In the data rows, the value 50 means zero.
Here are some points, each followed by its number:
  71  77  69  49  51  43  82  42  67  63  37  68  43  51  54  57 0
  31  30  48  54  57  64  49  46  68  46  34  40  69  62  31  28 1
  69  75  61  32  51  47  48  49  27  46  66  46  35  35  62  55 2
  68  45  39  41  41  32  60  76  84  53  54  59  59  98  00  33 3
  56  34  50  40  56  56  54  42  41  52  53  38  41  43  65  48 4
  83  71  65  41  68  20  68  33  62  57  49  55  54  58  38  49 5
  40  55  43  55  66  49  54  68  61  77  18  58  67  88  28  56 6
  51  55  67  31  44  69  43  25  50  53  71  51  58  23  64  45 7
  46  48  64  50  34  56  43  46  74  55  60  32  36  52  47  35 8
  24  44  48  64  49  56  57  28  51  41  43  47  75  51  41  34 9
  40  62  52  47  68  40  37  56  39  54  25  49  64  54  44  52 10
  67  55  62  41  54  45  66  54  62  58  41  53  36  56  47  48 11
  53  41  43  32  45  67  43  20  50  51  46  50  47  42  73  41 12
  28  37  57  62  26  71  51  40  40  50  65  60  41  41  76  50 13
  71  57  60  59  57  31  84  51  74  55  56  55  49  66  25  47 14
  75  56  60  58  58  32  84  50  76  54  56  56  51  66  23  47 15
  54  50  51  44  74  41  58  72  41  56  42  52  68  77  15  47 16
  55  37  59  43  56  45  50  40  59  51  42  25  35  49  59  35 17
  64  28  49  47  30  71  36  54  65  48  77  47  49  56  57  43 18
  82  74  67  43  72  18  68  32  61  56  48  54  56  57  37  49 19
  39  37  60  64  52  52  37  39  37  41  72  33  54  39  55  48 20
  65  71  46  40  54  34  29  40  73  57  15  44  61  44  46  58 21
  45  55  64  62  49  46  69  46  80  48  44  38  75  61  14  41 22
  79  71  28  26  47  27  53  78  56  56  37  63  44  81  31  52 23
  96  81  47  35  50  25  52  62  68  53  49  62  35  55  44  62 24
  64  46  47  36  57  38  19  64  64  51  50  45  43  59  51  48 25
  44  41  57  39  47  72  41  54  18  46  65  51  37  42  74  51 26
  45  38  46  53  59  62  24  45  52  57  47  40  53  28  70  66 27
  34  59  51  46  45  56  67  53  61  57  25  64  54  54  44  51 28
  52  41  56  51  52  60  39  49  59  45  66  55  60  41  49  49 29
  34  38  51  63  56  36  35  46  32  50  61  46  45  31  71  59 30
  44  45  39  39  70  49  42  59  29  45  34  34  57  53  51  44 31
  62  35  46  34  33  56  49  33  41  37  66  45  36  36  73  37 32
  53  39  38  46  41  75  53  36  52  65  47  54  50  46  79  60 33
  50  58  51  49  45  45  60  28  75  71  38  66  41  64  55  45 34
  34  60  45  48  67  56  63  59  32  63  26  68  63  71  40  54 35
  63  35  35  54  35  50  47  64  38  24  91  54  43  39  51  49 36
  44  54  48  56  64  46  57  64  38  36  37  33  53  52  37  41 37
  80  75  27  47  42  21  57  68  41  26  55  51  54  56  25  53 38
  37  40  36  45  48  61  42  45  66  47  33  48  66  58  41  40 39
  39  38  34  33  47  76  42  52  46  51  43  68  71  68  42  42 40
  52  55  31  44  57  51  55  60  77  67  16  66  63  78  29  48 41
  50  75  35  51  62  24  24  33  39  36  26  37  52  19  51  62 42
  45  30  43  49  32  71  43  35  54  41  59  40  41  39  68  40 43
  40  48  59  53  54  51  22  42  34  35  57  38  44  19  64  57 44
  35  61  63  55  56  32  57  47  60  49  22  45  54  46  34  46 45
  47  47  46  41  53  34  29  52  36  44  51  47  35  46  66  46 46
  71  58  60  51  46  39  70  44  81  66  52  55  47  88  26  40 47
  76  64  38  34  56  34  57  47  71  64  28  60  36  69  51  52 48
  74  60  50  43  47  32  70  46  67  53  39  47  29  65  48  41 49
  58  35  25  39  62  50  47  58  74  55  31  49  65  86  19  33 50
  38  32  48  67  60  50  53  50  35  58  66  44  53  45  67  61 51
  41  27  55  72  46  55  51  47  54  53  72  44  56  40  61  54 52
  45  36  41  73  45  47  57  48  47  35  71  34  49  34  43  54 53
  28  39  55  49  45  74  33  45  44  70  35  51  38  49  83  57 54
  60  27  54  49  62  60  41  63  36  47  79  37  52  37  58  56 55
  59  39  38  51  61  59  58  56  55  51  57  47  85  79  18  43 56
  65  50  69  54  79  08  36  56  62  43  47  17  49  40  25  51 57
  38  23  48  55  38  77  49  30  47  60  72  61  63  49  67  51 58
  44  40  17  46  43  62  46  61  52  36  48  50  61  62  35  47 59
  52  73  05  43  40  36  63  73  54  65  18  75  35  83  42  62 60
  23  52  71  62  77  51  61  56  72  74  16  53  77  59  22  58 61
  32  51  83  61  39  61  74  41  45  62  66  46  34  39  63  42 62
  83  56  52  26  59  44  50  55  63  52  40  48  37  49  52  52 63
  77  83  58  37  75  32  66  40  40  53  38  58  49  38  56  67 64
  63  69  28  44  81  31  47  78  56  68  22  56  66  80  15  67 65
  34  60  53  48  45  55  65  50  59  57  22  64  57  55  46  50 66
  64  29  49  46  29  71  36  53  66  47  76  47  49  56  59  42 67
  68  73  44  39  55  32  29  42  76  57  15  44  62  47  43  58 68
  66  43  46  33  64  45  24  65  35  50  60  45  42  43  67  59 69
  36  35  71  71  46  80  77  50  43  53  79  61  61  47  55  51 70
  45  68  44  42  58  63  64  38  54  43  27  59  69  40  44  53 71
  22  27  69  66  49  56  45  42  78  67  44  55  54  63  50  36 72
  39  31  45  58  45  61  55  56  20  48  70  56  38  28  84  61 73
  87  56  41  23  64  39  50  66  54  41  44  48  61  65  27  39 74
  73  58  65  59  59  31  83  50  75  56  56  56  50  66  23  48 75
  35  46  53  68  58  58  49  64  49  64  51  53  50  52  59  66 76
  47  65  61  51  65  42  65  40  64  67  20  54  40  49  56  56 77
  72  60  10  43  52  29  50  67  79  60  32  53  59  88  16  52 78
  70  68  51  49  39  44  85  53  66  53  38  60  22  59  56  47 79
  57  34  41  53  39  62  30  34  62  54  64  40  59  49  65  52 80
  16  55  55  61  90  42  66  58  35  71  21  56  76  47  39  74 81
  55  69  58  49  58  46  91  28  46  58  35  69  41  47  64  53 82
  56  36  53  68  41  51  40  49  57  38  82  36  60  41  46  54 83
  37  41  64  67  42  56  60  58  24  38  76  47  35  27  70  55 84
  65  71  45  32  75  42  39  72  18  40  44  56  67  51  34  62 85
  38  54  59  74  53  33  43  44  49  59  55  34  57  39  41  61 86
  64  55  62  40  55  45  66  52  61  58  39  55  37  56  49  48 87
  35  37  56  52  45  52  28  46  29  43  62  41  41  35  64  51 88
  76  72  52  42  65  26  69  48  63  61  34  61  38  54  48  57 89
  65  61  38  47  63  39  62  79  59  64  34  59  62  81  20  58 90
  42  44  20  47  45  63  46  62  50  39  48  51  62  61  35  49 91
  37  36  72  71  46  80  78  49  42  54  80  62  61  47  56  53 92
  62  35  52  44  41  57  26  46  42  26  75  29  42  38  58  38 93
  25  45  39  52  21  82  62  47  50  47  45  79  61  71  43  36 94
  39  54  73  76  50  39  50  43  49  48  69  51  62  35  51  58 95
  47  18  50  58  47  66  40  62  53  44  69  33  41  41  56  46 96
  49  43  71  68  44  57  61  53  34  41  90  56  57  31  54  58 97
  46  69  53  46  47  57  53  51  60  36  30  48  57  32  50  50 98
  61  58  64  53  65  16  47  41  58  62  55  26  44  65  36  44 99
  53  54  71  67  60  45  40  66  62  52  59  44  57  33  50  67 100
  42  38  64  57  51  67  49  38  52  54  56  47  56  30  63  54 101
  50  65  63  49  65  44  61  42  63  67  19  56  40  48  58  58 102
  51  50  17  48  20  50  60  41  75  35  42  55  52  60  37  37 103
  51  47  41  48  57  57  31  58  76  45  35  45  77  76  09  38 104
  33  50  30  62  67  41  62  74  23  42  42  54  54  49  37  58 105
  50  62  36  58  67  25  40  52  63  54  26  49  75  69  20  54 106
  39  39  56  48  45  74  43  29  37  60  54  52  50  38  83  53 107
  36  72  58  41  35  43  30  57  36  60  47  36  19  37  75  56 108
  52  38  29  54  39  47  47  49  40  33  60  37  30  29  66  50 109
  40  33  61  51  73  34  26  57  20  46  60  23  43  38  61  52 110
  19  55  74  58  81  59  55  67  47  57  27  43  71  53  26  55 111
  48  60  57  57  49  46  61  46  26  40  54  47  36  24  67  61 112
  67  75  60  33  52  49  46  49  28  48  64  46  35  36  64  55 113
  54  38  40  45  36  46  49  34  61  39  48  45  51  46  41  33 114
  48  46  49  69  25  37  70  55  71  36  54  43  50  54  20  39 115
  34  58  53  47  48  55  66  52  61  57  22  63  56  54  44  50 116
  66  72  42  39  57  31  29  41  73  57  14  44  60  47  45  58 117
  67  45  39  39  41  35  59  77  80  53  53  60  57  95  00  33 118
  38  60  60  52  48  61  53  57  68  53  28  40  64  66  36  45 119
  21  26  70  66  49  56  44  42  79  67  46  52  54  64  48  35 120
  54  36  49  42  58  50  53  43  41  53  53  38  40  41  65  48 121
  64  72  40  41  53  22  44  79  59  55  27  56  48  79  20  53 122
  27  45  68  55  28  56  59  63  45  61  70  33  28  49  58  43 123
  53  42  29  39  66  43  39  59  24  48  54  58  40  30  81  64 124
  82  82  40  50  52  24  64  81  63  36  46  42  50  61  13  54 125
  48  51  28  32  53  69  33  42  52  47  33  51  72  66  46  44 126
  38  36  57  51  58  53  49  42  29  43  56  36  40  36  62  46 127
  68  69  44  45  36  41  73  42  67  53  34  59  25  57  62  47 128
  66  73  44  38  57  31  29  43  74  56  14  45  61  47  42  58 129
  55  37  31  54  32  70  59  54  22  35  78  51  32  25  90  59 130
  69  49  21  35  49  48  58  64  78  57  26  60  50  77  32  41 131
  53  53  55  46  27  56  52  45  39  40  74  71  42  45  68  44 132
  55  34  57  48  69  48  48  41  41  50  51  15  44  40  64  43 133
  40  54  55  56  75  51  48  69  47  54  29  35  67  63  29  52 134
  34  39  52  54  13  64  54  50  60  49  75  37  27  47  55  33 135
  83  72  34  36  59  16  50  41  69  49  30  50  33  51  51  53 136
  52  53  55  45  30  56  51  46  38  39  71  70  43  44  67  46 137
  34  50  40  55  63  41  42  55  53  60  25  47  66  79  28  45 138
  67  55  43  38  62  34  57  46  56  52  43  58  44  54  43  52 139
  45  57  75  56  47  59  85  55  61  44  44  53  62  47  29  43 140
  33  36  52  64  58  37  37  48  31  53  62  45  48  32  70  61 141
  44  50  63  44  05  69  55  42  61  46  73  45  23  51  60  26 142
  31  59  70  60  40  36  54  64  32  64  64  42  23  50  56  56 143
  63  72  35  30  50  52  44  50  57  56  16  64  58  69  49  46 144
  52  51  27  31  53  69  32  42  54  48  35  49  72  67  44  43 145
  36  31  32  49  52  50  23  43  39  51  47  36  39  42  68  53 146
  64  83  75  59  70  13  70  62  53  57  40  57  37  49  34  65 147
  61  44  53  45  46  44  39  51  56  51  71  63  56  56  49  47 148
  42  61  63  71  40  40  48  44  48  57  65  35  51  44  46  55 149
  59  38  46  38  35  60  54  41  54  42  55  43  33  48  61  37 150
  38  25  51  61  36  66  41  37  64  59  59  43  51  47  65  49 151
  84  72  49  28  66  23  39  64  41  53  53  44  30  57  46  58 152
  34  61  63  54  55  32  57  49  58  48  21  46  52  45  33  45 153
  66  74  34  29  49  52  45  50  61  54  16  64  55  72  45  46 154
  44  53  59  56  55  40  65  39  33  56  53  55  49  42  58  58 155
  36  47  36  74  39  49  58  42  45  70  52  56  54  40  63  69 156
  21  53  72  47  30  66  55  55  46  61  52  34  22  51  63  38 157
  58  28  61  54  34  65  44  46  61  34  67  18  34  35  67  31 158
  41  49  63  49  57  68  45  34  44  65  38  47  50  33  82  60 159
  46  36  45  60  47  49  29  45  55  42  60  39  47  31  63  53 160
  37  39  55  48  44  74  42  28  39  60  54  53  51  38  83  51 161
  49  43  77  66  60  41  42  63  57  46  73  43  63  50  30  51 162
  39  48  67  49  42  64  62  39  30  43  58  54  38  33  66  46 163
  72  68  45  37  54  38  54  66  63  61  35  64  34  66  41  61 164
  54  49  50  35  39  65  37  23  55  53  43  48  47  45  72  45 165
  66  73  67  47  57  37  75  41  45  48  42  43  38  46  56  51 166
  54  57  18  40  48  36  50  59  52  46  29  66  50  67  35  47 167
  49  63  36  59  67  26  43  52  63  54  26  48  74  68  19  54 168
  46  60  44  48  52  49  54  76  67  59  22  61  51  84  16  46 169
  49  26  27  48  46  46  37  43  51  48  53  32  38  52  59  45 170
  52  52  46  42  73  43  43  63  67  49  26  34  65  50  29  52 171
  47  46  44  41  52  45  43  58  60  55  28  52  57  78  32  34 172
  45  49  64  67  40  64  60  66  32  45  69  40  37  36  61  62 173
  55  66  37  36  55  35  65  67  53  66  24  66  46  80  36  49 174
  48  31  50  60  29  62  52  41  39  31  79  41  42  30  65  45 175
  46  62  58  56  49  47  59  46  27  43  51  48  35  25  69  62 176
  46  62  26  44  74  37  47  62  45  61  25  75  71  64  26  64 177
  48  63  63  47  46  34  72  34  40  43  45  64  32  38  58  46 178
  37  69  71  52  58  57  72  40  59  60  24  61  69  53  35  52 179
  47  46  57  62  53  38  32  56  40  44  63  35  43  31  62  60 180
  34  60  52  47  45  57  65  50  61  57  22  65  54  54  47  50 181
  48  58  50  49  70  42  66  59  42  56  32  57  62  62  35  49 182
  53  42  47  46  27  58  20  30  59  33  68  55  52  39  60  40 183
  56  55  52  52  43  39  60  28  71  45  41  45  43  57  42  36 184
  81  70  33  36  59  14  49  40  69  50  28  52  33  51  53  53 185
  29  69  78  50  71  56  53  44  40  59  36  56  87  56  33  57 186
  75  76  80  45  49  34  65  46  56  51  60  50  38  50  44  46 187
  39  41  50  54  65  51  32  47  22  53  56  44  47  17  82  70 188
  82  69  51  39  60  30  61  57  46  63  60  49  41  69  44  58 189
  51  53  37  56  46  44  46  31  54  50  41  42  58  50  43  49 190
  41  68  89  44  58  36  36  46  47  68  52  50  45  57  42  48 191
  39  46  65  48  76  41  29  46  48  57  46  54  62  44  53  55 192
  32  55  66  71  44  43  48  45  32  43  70  62  52  22  66  64 193
  35  49  42  55  58  55  69  43  49  75  27  66  40  50  72  65 194
  29  65  68  57  15  62  60  42  40  46  73  48  31  28  66  46 195
  48  76  36  34  60  49  41  58  42  51  24  66  66  44  46  71 196
  48  73  81  51  71  31  60  45  49  44  27  41  60  28  36  51 197
  51  51  34  31  73  60  31  63  50  55  16  36  57  72  41  44 198
  37  38  19  45  51  63  49  46  45  57  30  54  63  68  55  45 199
  60  38  45  38  36  60  50  41  53  42  56  42  34  50  61  37 200
  22  64  45  59  83  45  55  46  38  65  21  52  78  44  48  73 201
  25  46  79  58  68  55  30  42  39  60  50  55  61  31  62  61 202
  68  78  62  33  51  47  46  47  26  46  67  47  37  37  61  54 203
  60  48  51  56  40  55  30  51  57  46  57  20  42  44  64  56 204
  41  52  50  41  60  61  46  47  40  45  46  54  78  52  39  47 205
  68  52  13  27  51  50  40  68  47  47  33  50  48  84  39  41 206
  44  59  57  63  60  42  67  39  64  59  34  48  74  54  29  55 207
  46  46  33  45  27  69  47  45  33  51  60  69  33  38  93  58 208
New points follow, each followed by the number of its nearest point above.
  44  37  47  62  50  48  29  45  51  42  59  36  49  27  65  55 160
  54  50  47  35  41  63  35  24  55  53  41  45  46  45  75  45 165
  41  40  53  53  63  49  35  48  54  62  45  44  54  46  49  60 192
  77  83  61  45  90  29  72  53  42  62  32  52  49  34  57  77 64
  57  40  57  56  50  58  52  57  60  45  72  56  57  44  48  49 29
  31  42  46  49  59  55  37  62  42  58  44  58  74  78  25  48 138
  51  42  38  46  43  74  53  37  52  65  47  54  48  46  78  60 33
  47  31  50  62  28  63  54  42  39  33  81  38  41  32  65  43 175
  33  50  31  60  65  44  64  74  24  40  39  57  55  49  36  56 105
  47  41  72  69  45  59  60  54  35  41  91  55  61  33  52  57 97
  63  68  76  59  43  28  72  48  37  42  85  39  38  40  42  48 187
  37  53  74  76  52  41  51  43  48  51  69  50  64  37  51  58 95
  81  72  29  26  48  27  53  78  57  58  37  62  46  81  30  54 23
  51  48  37  35  24  58  46  23  32  34  56  55  33  34  82  42 32
  55  54  33  44  57  51  56  60  73  65  19  67  64  76  32  48 41
  59  45  56  43  47  46  40  51  56  51  68  61  57  57  48  48 148
  35  37  55  52  42  53  27  45  30  39  64  44  41  34  63  50 88
  54  47  50  37  40  65  37  23  56  52  43  46  49  44  72  45 165
  51  30  57  65  35  60  42  53  57  40  83  38  53  46  46  46 83
  52  42  73  52  45  60  40  59  57  48  71  55  54  49  46  48 29
  62  48  52  57  40  56  30  51  58  47  58  21  43  43  62  56 204
  52  72  60  35  51  65  43  53  68  45  27  50  67  58  30  46 119
  38  42  54  53  64  50  33  47  22  53  56  44  49  19  79  67 188
  83  84  40  48  53  22  64  81  63  33  46  42  50  61  11  52 125
  49  17  51  58  45  66  39  63  55  44  70  31  40  42  54  46 96
  49  33  49  60  28  62  51  39  40  34  79  40  41  32  66  44 175
  45  73  53  50  56  49  51  66  34  29  45  44  61  41  31  57 37
  18  58  53  58  37  65  69  57  14  33  51  67  51  49  47  45 163
  48  19  50  58  47  65  39  62  53  46  69  33  42  42  55  47 96
  33  36  56  55  60  53  49  42  27  46  56  35  41  34  62  48 127
  62  70  21  39  53  36  46  61  62  49  26  65  58  69  27  53 167
  48  20  50  58  44  66  37  61  54  45  70  32  42  42  56  47 96
  40  48  58  54  54  50  23  42  32  36  57  39  45  20  63  56 44
  78  71  29  28  49  27  51  79  58  60  37  62  45  81  30  55 23
  66  69  78  60  43  25  74  49  35  39  86  42  38  39  42  48 187
  54  39  32  53  39  47  49  49  41  34  59  39  30  29  66  50 109
  67  52  16  29  50  50  41  66  46  47  34  49  49  82  39  41 206
  49  28  48  60  28  64  53  43  39  32  82  40  43  32  63  45 175
  59  44  56  43  46  46  41  51  58  51  68  63  58  56  49  46 148
  40  52  72  74  51  39  50  42  51  48  68  48  63  37  51  58 95
  48  46  60  53  65  39  53  73  37  50  54  40  68  79  13  40 16
  45  28  49  50  35  78  42  50  67  64  52  48  46  58  60  48 151
  52  55  32  44  57  49  55  61  75  66  17  67  62  77  30  49 41
  75  72  53  44  66  28  69  47  63  62  34  60  40  54  50  58 89
  48  46  48  67  26  36  71  55  68  34  53  43  48  53  20  39 115
  46  20  50  57  45  67  37  64  53  46  68  32  41  42  57  46 96
  53  44  38  46  56  57  28  58  78  44  36  47  76  76  08  36 104
  26  40  54  49  47  74  31  45  41  70  35  47  35  48  85  55 54
  54  42  44  46  27  58  22  31  60  33  68  55  51  40  61  40 183
  76  72  55  42  67  28  70  47  64  60  34  61  40  55  49  56 89
  38  36  34  35  49  77  42  51  48  53  44  68  71  70  42  41 40
  80  58  53  28  56  46  52  54  62  52  41  50  37  46  55  52 63
  77  73  50  42  67  29  69  46  63  60  34  63  39  54  51  58 89
  52  38  38  47  37  45  47  34  62  39  48  44  52  48  38  34 114
  55  37  31  55  31  69  61  55  23  37  77  51  30  24  90  59 130
  49  74  35  53  60  26  27  33  39  38  27  36  50  19  53  63 42
  48  49  63  49  32  54  42  46  73  55  61  31  32  53  47  35 8
  52  38  56  55  54  59  40  48  60  45  65  56  62  42  49  50 29
  48  49  50  68  23  39  71  52  69  35  55  44  48  52  21  39 115
  46  55  65  63  50  44  67  46  76  47  45  39  76  61  15  41 22
  48  71  64  53  27  47  73  31  36  41  53  63  33  40  65  48 178
  69  57  48  36  65  33  59  46  57  52  42  57  43  54  41  51 139
  39  35  61  63  53  53  38  41  36  43  71  35  55  38  55  50 20
  40  34  56  64  53  53  37  39  38  42  72  34  54  40  54  50 20
  29  62  48  63  65  40  49  65  32  41  36  31  58  49  39  56 37
  30  29  48  54  57  64  48  45  67  45  35  39  70  63  30  26 1
  50  52  32  32  73  60  31  62  49  54  16  37  57  71  45  43 198
  51  52  33  32  73  59  31  60  49  55  15  36  59  72  42  44 198
  74  46  65  34  42  49  60  49  84  54  47  52  40  79  29  27 47
  49  30  50  60  30  63  53  43  42  32  81  38  45  35  61  44 175
  34  38  56  53  44  51  27  44  32  41  63  42  42  33  62  49 88
  38  41  51  54  64  51  33  46  21  51  57  42  47  17  81  69 188
  57  72  44  50  35  43  61  57  47  38  38  59  45  37  44  59 98
  48  71  79  51  71  31  60  47  49  44  25  38  60  29  34  50 197
  36  61  43  45  67  57  60  58  33  62  24  68  64  71  40  53 35
  85  72  52  41  61  30  61  58  49  62  60  49  40  70  41  58 189
  69  54  14  25  49  52  44  67  47  48  32  50  48  84  38  41 206
  46  18  49  58  48  68  39  62  54  47  68  30  42  42  56  48 96
  42  63  46  46  62  44  58  23  61  52  17  55  69  40  46  50 71
  61  68  19  40  52  36  47  60  61  51  25  66  57  68  31  53 167
  56  36  59  46  69  49  51  41  39  47  52  16  45  38  65  43 133
  38  38  60  65  53  53  37  40  34  42  71  33  56  37  56  50 20
  33  48  41  54  63  41  40  55  53  61  25  49  69  82  25  46 138
  42  30  71  61  43  53  39  46  47  37  72  27  46  38  48  40 20
  39  47  42  58  50  48  51  65  35  34  53  40  60  54  34  46 37
  34  49  29  62  63  42  63  76  21  39  42  58  53  48  37  59 105
  45  18  52  60  47  66  37  62  57  45  69  32  42  42  52  48 96
  54  50  68  42  53  62  34  45  56  52  56  53  56  51  56  46 29
  40  35  47  49  56  66  22  47  53  56  45  42  46  39  71  55 27
  36  33  53  52  57  55  47  44  27  44  57  37  40  36  61  48 127
  53  43  47  45  29  58  24  30  59  33  67  56  53  40  60  40 183
  54  53  70  68  58  47  43  66  62  51  61  48  56  35  51  65 100
  39  40  35  34  49  77  42  50  45  53  44  68  70  68  42  43 40
  37  38  31  36  47  76  44  51  46  50  44  65  68  65  43  42 40
  62  68  18  40  52  38  48  59  61  53  24  66  58  69  32  56 167
  40  46  66  47  75  41  28  46  47  59  47  56  62  44  52  55 192
  42  43  53  52  64  47  36  49  53  61  43  45  53  48  49  60 192
  80  72  30  27  52  26  52  78  56  59  38  61  49  79  28  57 23
  54  39  32  54  32  69  60  55  21  36  77  50  30  22  91  60 130
  38  52  74  74  50  41  53  43  50  48  70  52  63  37  51  56 95
  38  52  72  77  49  37  50  46  47  49  70  50  60  36  50  58 95
  48  50  61  50  33  56  39  45  74  53  60  30  34  53  47  33 8
  49  48  63  48  36  53  38  46  73  55  58  29  34  54  48  35 8
  48  32  49  60  28  62  53  40  40  32  78  39  41  30  66  44 175
  37  50  62  61  51  58  66  62  58  35  51  43  65  43  26  44 140
  62  68  19  40  53  38  46  59  62  52  24  67  58  68  30  54 167
  57  78  69  56  68  22  70  58  47  65  36  56  29  50  52  64 147
  43  53  46  33  28  92  65  48  40  43  53  74  63  66  50  37 94
  58  36  38  38  57  52  19  56  38  47  60  41  44  45  65  54 69
  53  42  30  40  66  42  40  58  25  48  54  59  39  30  81  63 124
  62  68  20  39  53  37  47  59  61  51  25  66  58  69  29  54 167
  60  55  40  60  63  30  24  68  51  44  58  34  49  41  50  67 180
  24  41  55  49  46  73  35  45  43  72  32  49  34  48  85  55 54
  76  36  45  38  46  59  36  52  32  19  82  25  40  23  60  43 93
  79  85  61  43  88  28  72  52  43  61  31  54  48  35  59  77 64
  81  57  52  29  56  47  51  53  63  53  42  51  38  46  54  51 63
  44  32  42  51  32  71  41  35  50  42  61  40  42  38  69  42 43
  42  57  49  41  60  61  48  57  29  37  47  49  67  50  40  49 205
  52  55  37  53  46  45  44  30  57  50  39  41  58  49  44  49 190
  30  50  40  58  64  42  41  56  50  62  25  47  67  79  30  48 138
  49  30  50  60  28  63  53  41  40  33  80  39  42  32  63  43 175
  54  54  36  52  48  43  44  32  55  51  38  42  58  51  42  50 190
  35  47  38  73  35  48  57  41  44  68  54  56  50  39  66  65 156
  38  53  73  76  50  39  48  43  49  49  68  51  62  38  52  56 95
  33  48  36  73  36  50  58  41  44  68  53  58  52  41  63  67 156
  38  36  59  65  52  54  39  38  34  41  71  36  57  36  57  50 20
  39  54  61  74  53  32  41  45  48  59  55  34  59  39  42  62 86
  52  70  80  50  72  35  62  48  50  44  27  42  64  31  34  52 197
  63  46  49  56  40  56  28  53  58  47  58  23  44  46  61  54 204
  49  38  33  56  41  48  48  47  38  30  61  38  30  24  66  52 109
  71  75  73  53  37  51  96  33  75  56  46  72  42  59  47  43 0
  77  78  58  46  66  34  69  57  70  68  31  62  44  61  44  65 89
  66  43  45  33  64  46  23  67  36  52  61  46  43  45  66  59 69
  67  60  37  46  64  40  61  79  58  64  37  58  63  81  21  59 90
  51  42  38  49  43  75  53  37  52  66  46  53  49  45  80  61 33
  52  42  29  40  66  42  37  58  26  50  54  59  39  31  82  64 124
  52  47  41  49  59  55  29  59  76  44  36  44  78  77  06  38 104
  53  64  59  53  53  36  59  40  69  57  31  44  70  60  28  49 207
  46  25  56  56  28  76  51  49  46  35  80  47  42  36  61  40 175
  53  38  31  55  39  48  49  45  41  31  60  38  30  28  66  50 109
  41  52  50  60  77  50  67  69  54  75  26  55  72  78  27  58 6
  39  42  52  54  65  51  33  48  23  52  57  44  48  21  79  68 188
  52  39  31  54  41  48  48  48  40  32  60  37  31  28  66  51 109
  17  49  69  61  78  52  52  46  45  53  30  34  76  54  32  43 111
  72  60  58  51  45  37  72  46  82  65  53  55  45  89  25  41 47
  41  35  50  59  40  67  47  34  36  35  78  55  55  24  67  51 175
  35  61  45  46  66  58  62  58  31  62  24  69  64  72  40  53 35
  27  40  56  50  48  72  33  44  43  73  32  49  36  49  86  58 54
  51  41  31  40  65  43  40  58  26  50  55  60  39  30  81  64 124
  49  37  44  59  45  50  30  45  52  42  61  38  46  31  66  55 160
  64  50  51  56  42  53  28  53  57  47  56  19  42  42  63  57 204
  44  68  78  53  65  44  66  36  55  70  36  69  61  56  42  60 179
  59  26  60  53  33  66  42  46  61  33  69  20  36  35  66  30 158
  57  43  44  44  26  57  21  31  60  33  69  55  51  39  60  40 183
  46  30  40  51  33  69  40  35  53  41  59  39  41  38  68  42 43
  36  54  60  77  54  32  43  44  46  59  57  34  58  39  40  61 86
  48  59  74  55  48  57  85  55  61  45  44  54  61  47  29  44 140
  48  50  49  69  24  37  69  52  67  34  57  45  49  52  20  40 115
  36  37  55  53  44  52  28  44  32  41  63  44  42  34  62  51 88
  42  28  56  71  48  55  52  47  53  54  73  42  55  40  60  54 52
  39  49  59  53  54  50  23  45  34  35  58  36  43  18  63  57 44
  69  58  60  53  48  38  71  45  79  67  53  57  47  87  25  40 47
  39  38  58  64  55  53  37  40  34  43  72  33  57  36  55  51 20
  42  28  55  70  46  57  51  47  54  53  71  44  56  39  62  55 52
  67  43  43  33  63  46  24  67  35  50  62  45  43  44  67  59 69
  51  52  36  53  45  46  44  33  54  50  42  41  58  50  43  49 190
  44  51  42  62  37  44  67  51  73  39  37  45  53  56  24  40 115
  37  60  41  44  66  57  60  59  33  63  25  69  64  72  41  53 35
  45  17  49  59  44  67  38  63  55  45  70  32  40  43  55  46 96
  49  31  49  61  29  60  53  43  39  33  79  37  41  32  65  44 175
  49  70  80  50  70  33  62  46  52  44  27  41  60  30  34  49 197
  47  30  52  61  28  64  52  41  41  31  81  39  43  31  64  42 175
  50  42  38  49  41  75  55  37  51  66  49  52  48  43  81  61 33
  38  39  35  34  46  77  44  51  46  52  44  67  70  68  43  41 40
  62  68  21  40  53  38  47  58  60  51  26  68  59  68  30  54 167
  27  70  90  69  52  32  57  56  37  61  53  26  27  35  58  55 143
  39  36  59  64  54  53  38  41  36  42  72  35  56  38  55  50 20
  39  43  52  53  66  49  32  47  20  52  56  43  46  19  81  68 188
  23  35  55  63  57  46  56  68  33  40  47  36  52  63  29  33 37
  68  44  46  32  63  45  24  66  35  49  62  47  43  43  65  59 69
  54  37  40  46  37  48  48  34  60  41  47  46  51  47  41  35 114
  34  61  43  45  67  56  60  57  32  62  24  68  63  72  41  53 35
  47  45  55  61  53  39  29  56  42  46  62  35  44  32  62  60 180
  76  61  57  40  38  16  57  59  62  44  51  51  26  66  35  41 49
  35  49  32  61  62  43  65  74  24  39  45  58  53  49  36  57 105
  51  49  62  48  32  54  40  45  72  53  61  30  33  54  47  33 8
  30  28  48  57  57  63  48  45  69  47  36  37  71  63  30  26 1
  62  67  19  40  54  36  46  59  63  51  24  66  60  69  28  54 167
  35  61  44  46  66  56  61  58  33  63  25  69  63  71  40  54 35
  40  36  57  62  51  53  38  41  36  42  72  34  53  38  57  50 20
  38  32  48  56  45  64  54  53  24  47  69  57  39  29  81  59 73
  45  36  45  61  47  49  28  45  52  42  61  37  48  28  66  55 160
  36  29  48  60  45  64  55  54  24  51  72  56  38  28  81  61 73
  34  49  30  62  64  43  64  74  23  40  43  57  54  48  37  57 105
